Each row is where one point has got to under a steady rotation. How many steps took it there?
The counts run from 0 to 205.
[138  99 133  97  93 137 153  91 109 151  89 175 154 132]
203
[135 143 140 128 167 135 103 173 158  87 129 143 104 119]
128
[112 108 175  99 132 135 136 130  84 131 182 125 118 100]
107
[108  76  85 119  84 115 162  73 141 116 140 116 123 158]
83
[111 111 165 110  93 129 142 115  67 181 120 138 142 141]
56
[138  90 168 149 132 151 164 150 112 109 173 151  90 140]
109
[157 146  82 124 145 103 130 121 188 119  76  89 144 124]
66
[125 138 105  64 161 124 168 132 129 115 135 127 124  95]
70
[103  78 170 112 109 139 112 108  84 136 154 142 118 151]
25
[114  81 168 143 109 145 120 121 110 104 143 174  88 166]
26
[137 124 101 139 169 113  91 169 181  80 139 118 102 122]
129
[ 94  79  92 140  92 124 134 106 153 114 170 128  81 166]
197
[155 122 148 137  98 146 184 100 120 166 131 127 160 132]
54
[159 125 167 134 142 138 140 116 117 124  83 170 139 145]
90
[106  83 109 151  81  99 106 125 137 134 169  70 110 127]
80
[ 74  92 142 138  87 120  81 104 106 109 125 156 117 157]
145
[ 91 107  86 113 109 103 111  99 119 114 171  97 126 104]
164
[165 139  93 102 147 130 202 124 124 117 150 116 125 107]
103
[158  92 166 109 115 161 152 114 112 153 130 171 118 152]
172
[169 115 124 129 112 149 209 130 148 137 157  82 131 122]
136
[120  96 191 141 124 145 130 139 126 119  99 178 115 171]
58
[102 100 139 107 161 138 119 164 119  92 189 150  88 102]
76
[123  89 171 134 110 157 161 120 127 131 127 156 100 168]
141
[116 129 155 136 164 126  81 176 120 103 161  99 107  68]
43
[145 131 110  69 165 115 154 129 138 131  85 162 145 112]
153
[148 124 179 152 121 122  84 164 108 136  68 139 138 127]
92
[101 105  74  78 138 117 135 108 151 101 157 115 128 101]
133
[165 134 145 117 148 142 150 120 139 143  95 156 149 125]
122
[137  96 108 102  94 121 144  85 144 138  80 145 154 158]
1
[110 121 144 151 124 121  83 114 152 109  71 175 104 160]
178
[187 164 117 106 156 131 165 150 168 131 108 110 153  94]
186
[115 108  86 100 152 106 100 152 152  81 148 142  92 117]
13
[ 94  71 119 130  90 115 113  76 128 107 127 143 114 165]
114
[108 100  68 117 124 107 151 123 151 125 162 114 113 126]
165
[145 139 179 113 163 139  90 178 130 132  93 130 113  98]
125
[153 111 143 129 111 134 173  95 112 143  96 164 130 145]
204
[179 161 165 130 161 140 126 149 137 145  81 134 140 135]
123
[119 122  95 127 145 105 105 144 148 101 164  76 134  74]
131
[ 95  94 121 152 110 105  94  92 144 119  99 172 116 157]
146
[138 175 168  79 148 106 133 117 104 151  82 139 153  74]
37
[110 142 118 106 151 106  60 149 164 102  97 165 130 123]
95
[105 104 108 105  85 113 139  65 130 130 106 144 141 153]
0
[143 107 175 168 131 160 109 145 130 134 100 153 124 154]
59
[140 146 166 144 176 129 111 190 155 120 101 126 119 120]
9
[166 129 136  87 148 126 152 104 120 129  83 196 156 149]
121
[139 154 141  59 169 127 145 135 107 125  95 156 130  90]
38
[121  92 162 131 144 152 139 156 106 124 173 164  83 123]
108
[144 139  79 111 118 102 118 140 162 108 109  73 134  86]
99
[110 131 169  90 171 134 108 174 113 118 133 134 117  80]
158
[175 161 131  92 173 127 149 143 149 137  80 148 131 119]
154
[126 119 170  77 161 145 132 155 104 106 166 137 105 106]
190
[ 88  77 139 159  91 124  92 137 124 128 180 107 104 111]
195
[129 140  88 152 122 113  82 141 171 126  73  98 137 119]
181
[137 102 151 191  92 137 103 131 145 122 120 134 110 192]
28
[125 108 171 150 113 122  75 132 108 142  94 142 131 147]
176
[118  93 175 163 107 146 103 120 125 103 126 168  87 186]
27
[155 157 117 107 135 127 137 117 123 161  88 104 175 108]
36
[ 81 121 126 148  92 113  67 107 132 145  90 115 124 154]
30
[123 103 188 112  80 131 158 109 101 183 117 116 150 126]
55
[127  93 165 167  97 139 131 157 131 113 162 117 101 161]
110
[158 151 169 127 163 165 123 178 154 116 138 111 131  95]
41
[124 114 122 140 132 129  96 130 160  99  65 162 126 154]
179
[137 142 161 135 157 139 108 182 114 118 141 119 125  80]
42
[153 146 164  85 161 147 148 164 125 141 133  88 133  71]
188
[101 118  89 116 155 114  85 117 177 108  76 165 137 150]
64
[149 108 168 142 159 138 144 171 128  97 160 131 102 118]
192
[ 94 114 146  98 148 114  91 166 130  86 172 124  96  93]
44
[149 113 124 121  75 143 169  90 158 165 116 128 142 151]
85
[151 151 157  89 178 139 122 146 126 138  87 176 137 120]
7
[161 129 159 132 131 155 203 126 123 132 163 117 118 127]
21
[132 142 115  81 155 124 140 111 133 152  72 149 181 121]
152
[118 148  90  91 140 106 121 124 151 126 141  95 139  58]
100
[134 127 103 121 105 118 115 111 146 144  69 113 163 116]
150
[153 103 178 130 115 170 163 120 129 143 121 158 122 180]
173
[148 143 137  92 178 139 194 161 163 133 133 129 128  91]
71
[123 121 142 120 183 151 111 182 134  84 146 146  87  93]
159
[144 122 145 134  67 141 174 104 118 164 100 110 178 150]
86
[182 111 170 122 116 146 165 116 128 147  91 132 140 140]
205
